In the data rows, the value 50 means zero.
Here are some points, one per row:
array([75, 62, 53, 54, 47, 57, 78, 71, 64, 65, 82, 45, 72, 45, 64, 47, 76, 61, 54, 59, 61, 62, 68, 57, 67, 46, 57, 57,
       51, 66, 60, 49])
array([48, 73, 66, 52, 58, 51, 75, 71, 75, 53, 55, 57, 74, 59, 56, 76, 75, 67, 67, 70, 71, 63, 45, 78, 69, 48, 45, 65,
       57, 75, 42, 60])
array([85, 46, 66, 42, 75, 67, 55, 73, 47, 57, 54, 70, 54, 52, 51, 63, 64, 62, 76, 57, 49, 50, 54, 64, 40, 76, 48, 68,
       46, 46, 70, 52])
array([66, 62, 69, 59, 43, 45, 58, 63, 53, 53, 48, 62, 43, 63, 76, 59, 46, 80, 63, 66, 58, 80, 48, 51, 58, 73, 47, 46,
       62, 38, 42, 58])
array([42, 47, 55, 55, 49, 49, 70, 62, 70, 58, 32, 47, 49, 77, 47, 62, 70, 39, 77, 60, 69, 48, 49, 62, 61, 61, 65, 60,
       42, 67, 55, 54])
array([61, 41, 53, 50, 78, 68, 44, 65, 62, 72, 48, 60, 50, 68, 60, 68, 64, 71, 67, 76, 67, 61, 57, 59, 62, 43, 59, 44,
       71, 77, 75, 45])
array([63, 75, 67, 61, 71, 65, 75, 75, 49, 80, 56, 69, 59, 75, 56, 33, 64, 68, 70, 64, 71, 57, 56, 59, 51, 45, 75, 47,
       64, 60, 74, 53])
array([71, 66, 71, 83, 65, 57, 43, 55, 69, 60, 67, 48, 64, 53, 62, 46, 65, 52, 75, 53, 56, 65, 58, 72, 42, 59, 62, 50,
       78, 54, 49, 51])
array([48, 73, 64, 44, 62, 85, 45, 43, 67, 62, 63, 66, 50, 60, 75, 46, 75, 67, 67, 51, 69, 80, 74, 63, 55, 63, 68, 76,
       44, 67, 56, 69])
array([68, 48, 55, 60, 64, 80, 70, 52, 50, 54, 50, 39, 75, 56, 50, 70, 65, 70, 52, 71, 48, 58, 43, 60, 45, 63, 54, 73,
       57, 52, 65, 75])
array([69, 68, 45, 51, 58, 58, 74, 51, 53, 53, 64, 51, 42, 62, 70, 64, 59, 66, 68, 78, 61, 51, 59, 63, 67, 71, 77, 69,
       59, 65, 40, 42])
array([56, 64, 59, 76, 58, 69, 66, 63, 69, 69, 69, 78, 36, 61, 50, 69, 62, 51, 43, 55, 51, 60, 75, 60, 46, 60, 41, 61,
       60, 64, 61, 56])
array([74, 51, 63, 80, 58, 45, 64, 46, 61, 68, 67, 60, 67, 79, 55, 63, 43, 44, 76, 58, 63, 72, 76, 73, 53, 75, 62, 55,
       57, 68, 68, 47])
array([56, 55, 53, 70, 52, 61, 56, 70, 78, 47, 57, 73, 69, 59, 56, 54, 79, 71, 66, 51, 47, 48, 70, 49, 57, 69, 54, 70,
       69, 41, 69, 64])
array([61, 61, 65, 52, 45, 43, 68, 63, 42, 60, 49, 67, 75, 47, 70, 52, 60, 43, 60, 42, 51, 60, 65, 62, 54, 65, 66, 50,
       63, 79, 57, 64])
array([49, 75, 81, 54, 42, 53, 50, 78, 56, 59, 74, 46, 55, 76, 47, 79, 62, 73, 71, 59, 66, 58, 61, 59, 62, 55, 51, 62,
       53, 66, 70, 73])
array([61, 78, 73, 52, 75, 50, 44, 67, 46, 48, 44, 75, 69, 69, 54, 60, 67, 41, 48, 73, 69, 61, 59, 57, 81, 55, 65, 80,
       53, 56, 60, 51])
array([70, 64, 50, 49, 62, 71, 45, 41, 80, 81, 57, 63, 62, 73, 68, 52, 60, 75, 53, 47, 44, 51, 52, 60, 74, 65, 72, 53,
       56, 65, 57, 64])
array([57, 63, 61, 69, 47, 70, 53, 58, 53, 43, 70, 63, 47, 61, 63, 68, 73, 61, 56, 77, 55, 72, 54, 48, 44, 75, 58, 43,
       58, 65, 69, 50])
array([63, 52, 60, 51, 60, 62, 63, 68, 74, 59, 63, 67, 63, 44, 70, 68, 47, 56, 53, 53, 78, 61, 65, 42, 54, 75, 83, 53,
       64, 53, 67, 64])
array([65, 69, 48, 56, 64, 60, 44, 49, 70, 68, 63, 51, 69, 54, 67, 51, 43, 51, 70, 72, 50, 68, 73, 41, 50, 52, 35, 73,
       52, 68, 46, 65])
array([49, 54, 62, 70, 63, 81, 66, 80, 51, 53, 74, 66, 68, 62, 78, 65, 68, 51, 62, 64, 46, 62, 65, 61, 66, 78, 63, 46,
       41, 64, 66, 48])
array([51, 44, 57, 68, 60, 75, 83, 62, 73, 47, 74, 64, 54, 69, 61, 55, 58, 58, 51, 68, 65, 48, 65, 51, 66, 53, 48, 50,
       64, 58, 55, 79])
array([70, 74, 45, 67, 49, 71, 68, 68, 55, 49, 68, 71, 59, 61, 57, 69, 55, 55, 51, 41, 73, 63, 55, 42, 60, 57, 64, 68,
       68, 49, 66, 60])
array([46, 48, 73, 47, 63, 55, 51, 65, 66, 52, 40, 59, 58, 46, 53, 73, 52, 52, 54, 60, 42, 65, 78, 40, 51, 61, 72, 55,
       74, 76, 62, 53])
array([64, 54, 95, 58, 67, 57, 54, 38, 59, 39, 77, 57, 54, 53, 64, 50, 56, 54, 69, 57, 52, 61, 72, 67, 68, 45, 65, 60,
       76, 57, 50, 55])
array([45, 77, 51, 68, 46, 65, 63, 58, 50, 75, 65, 79, 52, 64, 40, 59, 69, 58, 57, 62, 63, 59, 75, 48, 61, 70, 52, 69,
       69, 57, 45, 67])
array([69, 60, 49, 43, 37, 65, 44, 53, 62, 49, 60, 45, 66, 73, 69, 52, 56, 57, 30, 59, 61, 65, 68, 71, 39, 49, 76, 55,
       49, 59, 59, 49])
array([58, 53, 60, 61, 33, 58, 60, 62, 46, 62, 51, 66, 43, 42, 63, 48, 70, 64, 60, 63, 62, 55, 49, 57, 48, 40, 54, 71,
       59, 62, 71, 41])
array([61, 51, 72, 80, 54, 64, 69, 53, 50, 53, 47, 65, 73, 68, 49, 52, 50, 80, 57, 67, 47, 63, 67, 67, 64, 46, 77, 73,
       45, 49, 59, 70])
array([60, 60, 40, 72, 63, 41, 41, 50, 60, 47, 65, 48, 59, 56, 73, 50, 83, 55, 71, 56, 50, 66, 57, 53, 65, 70, 51, 76,
       40, 70, 55, 66])
array([72, 47, 53, 66, 71, 47, 68, 58, 48, 64, 56, 76, 42, 46, 74, 68, 68, 66, 59, 49, 67, 53, 50, 57, 55, 37, 49, 67,
       63, 66, 72, 67])
array([63, 44, 63, 62, 75, 64, 73, 74, 46, 66, 60, 60, 72, 55, 68, 58, 55, 68, 48, 66, 56, 61, 64, 66, 56, 60, 64, 79,
       57, 53, 49, 67])
array([42, 48, 71, 65, 47, 64, 64, 61, 69, 82, 53, 80, 60, 45, 83, 58, 56, 59, 58, 64, 50, 43, 46, 76, 59, 63, 60, 76,
       57, 55, 55, 53])
array([49, 74, 66, 54, 78, 54, 72, 48, 80, 61, 44, 48, 68, 67, 58, 60, 66, 63, 52, 53, 70, 54, 57, 58, 64, 62, 47, 73,
       50, 45, 69, 36])
array([41, 61, 54, 62, 74, 54, 78, 54, 37, 56, 54, 53, 56, 76, 75, 69, 48, 57, 40, 47, 41, 70, 69, 55, 46, 61, 67, 55,
       69, 59, 49, 57])
array([58, 68, 54, 54, 71, 72, 56, 64, 48, 71, 62, 49, 64, 45, 49, 67, 61, 75, 68, 38, 62, 70, 58, 49, 65, 49, 63, 49,
       51, 69, 41, 42])
array([60, 70, 78, 70, 52, 64, 41, 72, 54, 61, 63, 53, 46, 57, 47, 62, 50, 75, 35, 59, 58, 47, 46, 65, 65, 65, 53, 61,
       53, 78, 61, 53])
array([71, 77, 48, 80, 70, 38, 49, 76, 66, 52, 61, 58, 57, 62, 79, 54, 50, 70, 60, 53, 49, 43, 59, 46, 67, 58, 68, 59,
       59, 68, 55, 66])
array([70, 58, 61, 54, 60, 49, 73, 43, 69, 72, 71, 58, 59, 64, 59, 71, 54, 74, 70, 43, 50, 60, 63, 43, 76, 63, 68, 65,
       48, 71, 67, 56])
array([49, 60, 71, 54, 65, 45, 55, 50, 60, 72, 72, 49, 50, 55, 49, 68, 72, 42, 52, 50, 70, 54, 39, 52, 47, 59, 70, 61,
       47, 50, 48, 84])
array([62, 44, 63, 66, 48, 54, 45, 59, 54, 71, 72, 56, 55, 79, 66, 63, 71, 57, 39, 44, 52, 57, 60, 70, 77, 49, 42, 52,
       61, 51, 62, 61])
array([56, 63, 53, 56, 53, 52, 70, 43, 53, 72, 69, 44, 64, 37, 59, 70, 53, 67, 62, 74, 56, 61, 68, 67, 61, 67, 57, 67,
       73, 48, 80, 63])
array([48, 73, 48, 57, 61, 57, 51, 53, 64, 62, 73, 64, 74, 70, 51, 81, 68, 42, 61, 69, 55, 49, 40, 72, 65, 50, 74, 64,
       87, 50, 59, 50])
array([36, 52, 51, 66, 64, 45, 57, 77, 55, 64, 55, 43, 56, 41, 59, 58, 43, 64, 57, 65, 50, 65, 55, 66, 67, 51, 64, 63,
       50, 44, 79, 56])
array([48, 52, 41, 65, 68, 68, 58, 55, 52, 50, 71, 64, 53, 57, 41, 43, 48, 62, 74, 70, 55, 51, 48, 53, 59, 47, 67, 62,
       53, 74, 47, 52])
array([49, 44, 67, 51, 65, 49, 45, 73, 69, 58, 80, 52, 67, 67, 45, 60, 52, 53, 47, 57, 75, 50, 67, 63, 49, 54, 62, 72,
       58, 41, 44, 53])
array([61, 63, 64, 44, 61, 48, 68, 57, 62, 57, 43, 65, 77, 56, 62, 46, 61, 53, 48, 69, 51, 62, 72, 52, 48, 61, 53, 49,
       71, 68, 57, 75])
array([77, 48, 66, 62, 48, 72, 47, 65, 50, 79, 45, 42, 58, 66, 65, 71, 59, 49, 67, 74, 74, 41, 63, 50, 67, 56, 49, 54,
       63, 56, 47, 70])
array([45, 43, 41, 64, 58, 67, 42, 53, 40, 49, 58, 62, 61, 56, 52, 54, 65, 78, 55, 43, 82, 47, 76, 61, 78, 68, 48, 57,
       71, 56, 57, 71])
array([71, 49, 54, 63, 54, 60, 66, 62, 76, 52, 50, 76, 63, 41, 46, 69, 45, 45, 57, 58, 66, 81, 64, 63, 72, 64, 67, 49,
       40, 50, 43, 60])
Along one direction, these points spread out more than along any other. How far along it is each point below, from 0 to 99? 50 is the average, and the first point above lies past it. One standard deviation of the points above along it is 16.
array([76, 75, 52, 44, 51, 57, 60, 54, 62, 58, 65, 57, 45, 56, 45, 56, 56, 65, 65, 52, 41, 28, 69, 58, 62, 64, 68, 52,
       55, 62, 56, 62]) 55
array([63, 62, 53, 59, 68, 53, 57, 56, 55, 71, 53, 71, 59, 43, 47, 63, 67, 63, 49, 73, 51, 68, 52, 82, 63, 62, 71, 47,
       52, 42, 67, 72]) 47
array([54, 65, 50, 40, 45, 70, 58, 60, 51, 44, 52, 75, 72, 62, 64, 70, 45, 55, 80, 40, 46, 65, 55, 54, 63, 51, 42, 42,
       57, 42, 61, 58]) 60
array([64, 74, 49, 57, 63, 65, 56, 68, 73, 44, 58, 48, 39, 65, 74, 59, 41, 49, 72, 53, 63, 61, 77, 88, 57, 46, 61, 68,
       67, 64, 66, 78]) 56
array([57, 60, 66, 58, 56, 80, 57, 70, 56, 66, 57, 41, 46, 58, 48, 37, 52, 42, 53, 51, 58, 66, 42, 53, 79, 73, 47, 68,
       77, 63, 74, 70]) 40
array([64, 58, 45, 41, 72, 43, 71, 67, 60, 59, 63, 57, 41, 64, 57, 46, 76, 64, 67, 56, 57, 68, 64, 59, 69, 60, 60, 48,
       70, 55, 54, 49]) 53
array([48, 79, 73, 67, 74, 57, 68, 36, 53, 48, 51, 57, 67, 48, 71, 68, 55, 48, 55, 63, 79, 32, 60, 59, 61, 56, 52, 35,
       40, 50, 69, 46]) 43
array([60, 63, 67, 76, 62, 66, 56, 54, 76, 51, 48, 42, 60, 53, 57, 51, 57, 59, 64, 40, 60, 64, 52, 69, 42, 60, 68, 51,
       73, 64, 42, 63]) 62
array([67, 53, 57, 57, 57, 51, 66, 53, 58, 44, 52, 64, 72, 52, 63, 63, 53, 65, 40, 45, 59, 59, 56, 73, 51, 76, 50, 59,
       71, 85, 68, 53]) 68
array([64, 53, 67, 75, 51, 69, 67, 57, 64, 47, 51, 56, 58, 61, 68, 62, 76, 64, 56, 65, 59, 69, 67, 42, 74, 65, 60, 54,
       75, 49, 66, 61]) 61
array([56, 59, 58, 49, 62, 46, 51, 50, 57, 50, 70, 71, 74, 75, 63, 46, 45, 55, 60, 66, 74, 70, 41, 66, 51, 81, 64, 56,
       67, 71, 71, 70]) 59
array([68, 49, 53, 46, 67, 55, 62, 52, 62, 57, 77, 68, 54, 61, 55, 41, 52, 58, 53, 70, 50, 64, 43, 42, 68, 45, 54, 55,
       51, 70, 59, 51]) 54
